Each row is where one point has got to under a steady rotation. How many ticks took it there?
The counts run from 0 to 199.
[ 76  88 145  94  98 152 137 125 127 171  82  99 104 142 135 168 187 155
 134 129 107 117 171 123 126 107 134  94 146 126 168 148 159 109 123 128
 140 184 117 130 119 172 145 146 120 129 114 146 167 139 130 157 143 115
 148  86 178 129  94 174 111 147 113 138 138 134  62 107 128 177 134 123]
168
[ 78  77 149 154  95 161 109 147 119 159  62 108 141 118 128 107 135 129
 161 145 143 112 170 122 119 116 108 112 129 122 177 155 142 127 110 170
  86 145 103 113 150 148 147 104 154 139  87  92 188 124 147 135 104 121
 133 102 141 139 152 150  88 100 132 115  95 153  81  96 136 190 116 126]
172
[111  83 138 125 121 114 111 136 159 164 100  99  87 118 135 128 166 146
 137 142 130 117 151 145 140 101 143  96 151 137 136 117 148 126 151 143
 127 148 115 118 138 159 160 146 125 150 129 158 175 115 118 179 124 104
 151  65 171  70 118 176 109 159 128 141 139 160  58 112 124 183 107 126]
122
[ 73 117 138 110 129 170 123 152 144 168  88  96 143 144 114 106 146  97
 132 131 136  94 142 141 113  69 145 104 136 126 164 150 131 128 126 107
 108 174 132  92 135 182 122 125 132 118  81  97 151  97 136 121 158 124
 186 130 137 179 123 175 125 108 158 131 135 179  77 127 138 170 138  96]
189
[ 62  82 161 137 112 148 114 135 133 173  70 108 140 148 149 117 162 148
 117 107 151  98 141 145  98  96 148 119 128 140 148 123 153 110 111 129
  95 137  98 127 120 173 164 116 143 153 117 131 180 137 130 155 133  85
 130 132 181 119 112 162 112 131 162 105 115 170  80 112 153 166 141 120]
160
[103 103 187 134 119 159 102 124 124 147 129 121 131 115 126 129 134 135
 164 158 156  72 153  94 142 116 169 118 117 140 149 108 145 169 145 134
 127 191 117 104 130 186 151 141 105 137 119 116 146 106 127 163 126 129
 143  81 177 105 113 175 131 125 157 138 117 176  93  88 128 172 116 103]
146
[131 105 137 154 140 153 120 157 144 167  97  94  96 111 127 104 124 126
 156 163 158  85 156 114 141  84 153 116 115 127 151 103 114 152 156 134
 130 167 129  91 122 180 162 142 114 139  89  97 146  88 132 121 143 150
 155 100 167 133 150 171  96 130 158 150 108 182  81 111 110 164 104 135]
17
[130  79 122 106 121 156 114 168 161 177  82  93 102 133 127 128 159 117
 149 155 128 127 137 127 130 102 102  74 158 142 160 159 154  99 154 135
 105 142 104  89 121 154 127 150 146 150 106 145 145 118 143 154 113 101
 153  99 143 136 154 176 122 109 160 122 116 148  63 127 105 174 115 126]
196
[ 71  82 154 169 113 155  90 145 128 148  72 116 138 116 137 116 135 116
 150 130 127 112 152 126 121  97 123 117 151 111 137 126 140 148 118 162
  98 157 104 101 129 141 143 119 142 160 125  90 199 113 137 151  98 108
 129  84 146 125 137 157  97 124 121 139 115 174  73  98 133 192 129 132]
89
[ 80  96 156 116  93 142 104 107 118 126 108 123 115 124 150 126 155 135
 119 162 115 102 150 123 152  82 147  97 156 127 158 150 153 107 131 149
 144 178 125 112 127 151 156 142 120 125 136 117 158  96 124 154 165 131
 142  80 174  98 107 191 108 111 117 140 147 154  81  92 156 227 132 120]
52
[111 120 157 151 100 152 123 152 158 166 108  89 115 113 127 157 136 157
 153 152 134 107 138 138 145  64 139 113 146 111 162 123 123 109 162 120
 127 156 102  81 111 147 145 146 125 156 100  79 179  91 130 122 137 136
 117  86 151 126 135 177  97 126 157 156 117 180  94 121 109 184 100 133]
99
[ 79  99 179 124 124 159 119 138 120 143 107 122 131 138 155  97 137 153
 139 140 112  95 165 110 123 113 165  99 150 132 157 130 141 131 103 126
 125 159 131 100 136 171 138 116  87 153 127  95 148  76 107 111 144  90
 136 134 193 158  89 178 103  94 167 123 116 178  92 120 140 181 107 107]
72
[112 116 163 130 114 124 128 155 122 165  90  93  95 135 140 117 147 174
 167 150 125 100 175 120 134 118 151 107 130 144 157 114 125 113 148 130
 142 156 123 103 136 181 160 121 111 163 103 114 183  94  93 127 125 107
 126 117 189 132 109 170  71 129 125 165  89 155  91 116 109 157  90 126]
174
[ 83 109 119 143  83 158 109 130 134 171  75 103 135 101 131 145 148 155
 119 138 135 107 150 138 155  68 136 145 139 113 169 146 131 105 118 149
 143 170 125 138 131 150 153 130 128 119  97  84 201 113 142 104 141 154
 142 104 153 137 126 184  68 133 133 140 151 165  79  90 136 189 104 131]
181
[ 84 105 161 123 107 161 125 160 169 175  85 116 123 142 115 160 160 174
 134 102 118  95 153 132 112 119 158 108 146 139 173 127 156  98 121  95
 103 153 100 114 134 178 118 122 120 159  97 130 190 115 121 127 125  91
 139 136 170 147  91 166 111 108 170 135 129 162  93 118 137 153 119 106]
2
[112  91 124 119 129 145 112 138 131 161 101  93 125 136 129  81 167 103
 127 171 166  92 157 135 110  83 137  96 122 149 130 130 116 139 135 137
 111 152 119  99 128 181 171 130 119 135  94 141 117 114 138 168 154 122
 155  79 159 105 156 171 108 140 143 129  97 159  56 113 117 172 136 130]
133
[110  82 152 104  73 167 116 115 129 179  89 117  89 107 111 170 154 154
 126 156 145  78 159 107 123 130 133  93 119 130 179 152 161 138 142 146
 125 173  95 115 140 179 147 140 139 141  93 123 169 129 144 173 123 124
 131 100 163 115 144 138 126 112 137 131 138 138  96 102 119 167 133 123]
75
[103  81 155  99 109 169 117 124 154 153  93 114 156 137 133 121 134 117
 143 163 139 101 134 117 133 103 109 100 149 149 181 154 155 117 140 142
 115 164 115 104 134 164 132 129 130 105  97 110 136  97 144 146 119 135
 165  80 137 106 157 177 120  81 142 100 126 181  83  91 151 190 108 101]
126
[133  97 138 109 133 165 114 162 162 153 120  98  89 113 112 147 155 134
 144 160 124 102 156 110 159 116 145  90 156 132 157 132 165 142 158 132
 146 179 101  79 139 175 118 168 124 150 102 141 164  91 127 164 119 122
 175  82 160 118 138 175 124 120 155 150 148 150  65 122 120 172 110 120]
29
[ 65 107 137 145 111 145 107 150 127 178  81  96 116 124 137 107 169 147
 113 106 136  86 151 155  97  87 159 120 118 123 127 109 144 147  94 121
  99 140 107 134 123 192 179 118 139 157 111 131 181 131 108 159 146  95
 134 131 189 130 103 166 102 143 155 148 117 167  68 116 126 153 144 123]
77
[ 92  71 123 101 115 129  99 107 115 139  77 112 115 130 146  86 176 110
 124 163 132 113 173 120 131  99 138  98 134 139 149 172 152 131 127 166
 127 163 126 115 131 166 162 129 120 107 115 140 131 113 137 154 158 121
 166  96 169 109 143 170 102 131 103 126 122 150  61  93 151 197 140 132]
51
[138 105 110 106 108 150 126 154 155 155  88  94  97 104 113 139 144 145
 163 175 120 116 188 117 161 105 129 105 166 142 174 137 136 131 138 152
 151 165 130  88 133 164 108 142 113 124  78 132 164  90 122 124 117 137
 174  90 160 123 137 173 100 124 115 165 141 154  64  97 109 174  89 129]
28
[ 99 106 100 131  90 146 134 124 117 169  62  89 149 131 141 109 169 172
 146 143 146 110 181 129 137  79 136 128 138 134 172 136 121 103 110 149
 120 131 103 121 113 151 150 121 115 113  97 112 138 109 134  94 156 130
 122 105 189 149 127 157  73 131 137 135 110 162  77  90 128 175  97 135]
162
[101  86 186 133 122 136 125 138 117 150  98 109 114 141 166 121 143 163
 160 156 107 107 173 126 121 127 157  66 162 135 148 126 130 114 118 148
 129 150 126  88 147 162 152 119  93 145 109 111 154  92 109 122 136 113
 122  99 196 132  95 166 112 103 140 136 113 165  74 111 130 188 109 105]
155
[113  79 121 117  83 141  99 128 149 161  92 118 112 100  98 139 162 153
 116 129 156  94 168 117 138 111 142 128 141 135 163 125 169 136 130 150
 107 160  92 117 128 147 163 127 151 159 111 153 174 130 135 180 117 116
 136  93 168  65 142 160 103 133 149 121 138 168  73 101 140 174 125 140]
140
[ 83 103 138 127 120 140 106 152 138 178  97 112 101 131 112 123 156 129
 123 101 146  69 133 139 106 108 164 127 100 145 155 122 157 137 129 107
 125 172 115 142 131 203 164 124 150 164 101 121 206 134 118 165 127 111
 168 129 150 125 123 185 101 137 152 136 127 164  82 124 122 149 135 122]
12
[130  78 113  89  76 149 124 136 153 169  89 106 127 109  99 128 152 162
 116 151 163  89 183 123 137 125 151 130 126 159 173 141 169 139 137 153
 119 156 104 128 150 183 161 119 138 119  59 144 153 140 160 155 135 139
 147  99 173  94 161 154 110 119 148 116 141 149  77  99 127 157 113 120]
139
[110  89 130 116 105 155 134 129 136 154  79  97 144 123 130 124 159 132
 153 181 140 117 179 117 141  82 121  89 161 123 165 151 122 120 108 160
 115 143 121  85 128 133 130 135 109 104 100 121 107 101 149 126 141 131
 131  69 169 125 138 157 115 123 128 118 125 165  67  97 131 203  98 116]
144
[116  77 123 149 126 147 113 158 119 172  87 113  98  80 122 110 111 111
 148 143 148 101 152 123 142  99 152 131 122 103 157 134 129 182 126 172
 137 160 131 101 154 183 147 128 129 131 110 111 177  96 115 126 111 140
 185 106 171 132 154 165 122 141 144 132 133 170  68 120 123 166 102 119]
18
[118 117 115 126 121 143 118 168 114 164  88  97  86 117 118 115 157 161
 157 145 129  96 176 111 144 102 171 110 130 135 154 112 137 146 123 132
 155 157 117 108 134 187 139 135 105 158  94 121 165  94 105 116 147 128
 160 117 196 154 115 178  87 142 142 163 120 141  75 127  96 154 108 140]
175
[109  53 119 139 125 140 122 153 145 183  68 104 104 114 132 108 139 121
 171 129 142 130 156 118 130 132 133 107 160 134 165 135 141 155 125 164
 121 142 121 123 178 178 131 121 139 126  98 138 175 135 113 138  92 122
 180 101 171 135 131 167 123 133 125 115 136 156  53 120 125 160  90 106]
102
[ 96 112 115 103 126 168 122 157 135 181  80  84 145 155 127 119 173 136
 147 139 159 100 182 137  98  87 145 108 120 158 143 121 129 141 118 116
 101 129  88 104 120 181 159 124 125 125  75 141 122 132 141 161 145  96
 132  91 162 141 153 153 108 136 153 138  85 153  54 109 107 146 133 120]
68
[102  86 130 104  86 178 126 129 126 176 103 139 117 104  98 168 159 152
 113 132 149  82 153 100 130 107 156 122 121 119 158 151 173 150 115 155
 131 176  98 128 152 173 138 137 146 136 108 125 170 135 160 175 124 129
 154 106 160 133 136 160 139 127 164 118 166 135  84 120 118 183 123 118]
158
[121 138 129 131 112 149 100 152 158 144 122  96 145 131 121 120 130 151
 125 153 155  77 144 150 142  67 150 135 129 156 157 107 135 114 143 115
 128 150 107  99 125 179 142 123 120 145  83  94 162  80 121 126 157 135
 134 120 156 110 143 200  89 104 172 158 116 185  93 116 132 177 117 109]
35
[119  82 146 124  90 129 104 131 151 173  86  95 109 127 135 139 156 179
 133 159 142 106 166 122 126 137 139 102 146 165 149 119 156 127 142 156
 116 136  90 126 138 175 178 133 131 157 102 146 177 137 121 183 115 106
 111  73 185  70 137 166  99 120 144 138 110 150  71 105 114 161 112 119]
57
[ 83 115 143 127 140 153 114 157 142 144  88 102 117 139 132 128 157 109
 127 116 123  99 133 145 126  61 164  98 142 123 147 140 147 108 137  94
 143 189 129  96 106 177 131 145 119 144 134 119 162  92 113 138 155 107
 178 117 168 160 101 197 121 116 147 150 127 169  76 127 143 181 141 123]
188
[ 88 110 118 128 144 122 110 157 153 163 104  98 121 140 145 104 160 125
 127 120 126 104 136 155 149  66 162 105 161 123 127 104 140 134 134 115
 135 159 128 106 115 172 142 159 116 149 139 147 154 103 109 153 151 102
 151  80 184 119 106 195 114 161 156 146 130 162  53 123 128 181 127 115]
123
[ 98  88 132 144 123 130  86 151 146 149 103 105 112 120 131 118 164 161
 118 114 136  93 155 153 127  98 158 113 146 122 134 112 173 130 112 139
 100 139 100 115 109 143 164 128 141 176 141 151 179 113 128 181 132  89
 129 106 191  78 119 169  98 142 164 137 128 184  70 100 147 174 134 130]
141
